Each path is a new rotation, seen through one point. The rows after it are directions, each followed by how far the rotation turns it, in deg/step (0 if it stays put).
Each turn is a multiple of 5 degrees from 10 to 175, or 0.
Each row of a path follows its step; steps can be skipped.
Rotation 1:
step 0: [ 15  47  -5   5  34 -30  52 -27  -6  21   1  11  -9 -12  25  24 -19  -2
   6  -1  -8   1  14  38  24  37  11   6  -4  32  -1 -22 -16  15   3 -45
 -16 -16 -32 -13   4 -21  12  56   1   1 -17 -38]
step 1: [ 28  20 -23 -26 -18  -3 -49 -56  11   4   3  17   7  11  33  38 -22 -18
 -41 -13 -15  17  -5  13  44 -15  31  42  -8   8  19  16  25  -7 -28  -8
   2 -22  20  20 -21 -12   4   4  -3   3 -27  32]
step 2: [ 10 -39  21  23   8  15 -62  43  16  -9  33  14  11   8  15  17   6 -14
 -47 -44  -1 -51  19 -13 -15 -10  20   0   4   9 -10   1  12  13 -25   1
 -21 -39 -28 -15  -3  16 -20  18 -24   2  -8 -24]
step 3: [-46 -20  30 -20 -41  16  -4  27   6 -39  10  25 -30 -23   0   1  41   8
  19 -49  25  31  26  -4  21  17 -14  -4  13 -12 -27  26 -13   4 -14  27
 -15   8  -3  -8  -2 -14   3  -9 -32  17  28  40]
step 4: [ -3 -15   0  -1  30  -4  -4  27  -4  15  23 -30  -6  -9 -36 -53   3  24
 -12  53  38   5  12  -3   5  20 -25  18  12  18   1  30  19 -16  21   2
 -16  -8  18 -19  52 -19  21  -5 -21 -26  44  28]
step 5: [  1  12 -27  14 -10 -47  21  -3  22  13  -4  -2 -12  34 -14   1 -27  28
  -4 -13 -12  29   1 -31 -10   8 -32  28 -24 -24  -8 -45 -36   0  40 -13
 -30  38  -2 -14  33 -44   0  -4  32 -23   0  -2]
step 6: [ 18  54 -17 -17 -27  15  21 -19 -11   8  -2 -43  26 -10  31  14 -28 -28
 -28   8 -17   3 -31   1 -12  -6   6  13 -32   5 -29  -4  28  17  25   4
 -11  12 -20  16  31  54 -25   0  42  -3  17  24]
step 7: [ 28  12  38  32  26   4   3 -26 -14  -7 -14  15 -13 -38  28  36 -42  -4
   3 -14  26 -47   7  -5  11   6  40 -39  -4 -12   9  -9  10 -11  28   6
 -28   8 -14 -17 -41   5 -17  51  27   5 -11   4]
step 8: [ 20 -28  21  -1  12  -2  -1 -16  20 -74 -21 -20 -23 -21  15  27  23 -33
 -34  -3  14   1 -20  15  -3 -31  23  36   7   3  21  32  -7  -7 -41  18
  13  21  44  -1 -30 -16   6  -2  -6  29  -7  13]
step 9: [ -2 -46  42   6  21 -17   5  38 -31   5  21  19 -28  -5 -13 -31   5 -17
 -25 -10 -23   2  24  30 -20 -33 -15  28  18  36  38   2 -17  -2 -15  21
 -34 -12 -19   5  -6  24   5  -4 -25 -26  20 -44]
step 10: [-23  24  -1 -21  -4   1   2  17 -27  13   0  25 -22  22  10  30   2  10
  18 -13 -15  48  10 -17  -1  15 -72  -8  12  14  -9  33 -25  -6  16  56
 -19 -16  31  29  15 -29   3 -30 -25   4 -25   0]
Speeds:
[  0   4  10   4   4   5  -1  -5  -3  -1  -5  -7   5  -1  -5   8   3   6
  -2   9   4   3  -3  -1  11   5  10   4   8  10  12 -12 -11   2   5  -2
   5   1  -2 -10   4  -6   8  -4  -8  13   7   7]
95
[ 10  -9   5   7   0   5 -15   3  -8   3   5   4   3  -5   3  -5  -8  19
  -2   4  -5   2   1  10  -2   0   6  -7  -1  10   2  -2   5  -7  12   8
   8   2   0   3   2  -3  -6  -1   2 -13  -3   1]
140
[ -5  -3   6   3  -2  -4   7 -14  -7  -4 -17   5  -5   0   8   1  -2   1
   4   8  11  -5  -7  -3 -12 -11   3   7  -7   2   3   0   2  11   0   3
   8  -8  -9   2   7  -6  -6   6   7  -5   2  -2]
45
[  6   3  -5  -1  -8  -8  -6   7   2   8  -2   7   4  10 -10   6  -3  -9
  -7  -8  -7  -1   1  -1 -13  -9   3   5   2   3  11  -6  -6   8   9   3
   0  -7  -1   6  -2   3 -10 -12  -2   0  10   4]
95
[ 11   1  -4 -13  -7   0  -5   2   1 -13  -8 -16   8   5   0  -7   4  -7
   0   5  -3  -5 -10   2   0   4   0  -3  -1   9  -4   7   1  -2   3   8
   1  -7  11   5  14  -1  -5   6  -9   6  -4  -1]
160
[  9  -8  -2  -9   9  -2   8   7  -4 -11   6   6  -8  -4  -2  10  -2   1
   0  -6  -9   3  -4  -7  10  -8   1  -2   6   8   6   1   8  -1  -3  -2
   5 -14  -8  11   4  -1  10   0   7   6  -6  -2]
45
[  6   0   6  -2   0  -1   1   4  -1   7   1  -1   2  11   6  -9   8   2
  10 -15   4 -10   0  -3  -4   3  -1  -3  -4   9  12  -4   2  -8   6  -3
  -8  -7   1 -13  -3   0   7  11   9   0   7 -11]
155
[  7  -2  -7   0   2  12   4  10   0   2 -11  -3   3   4 -11   8  -6   3
   4   0   3   1  10 -11   2  -3   3   9  -4   7 -12   3   2   5   4   7
   0   6  -4  -1 -13  -8   1   9  -7  -2   0 -14]
145
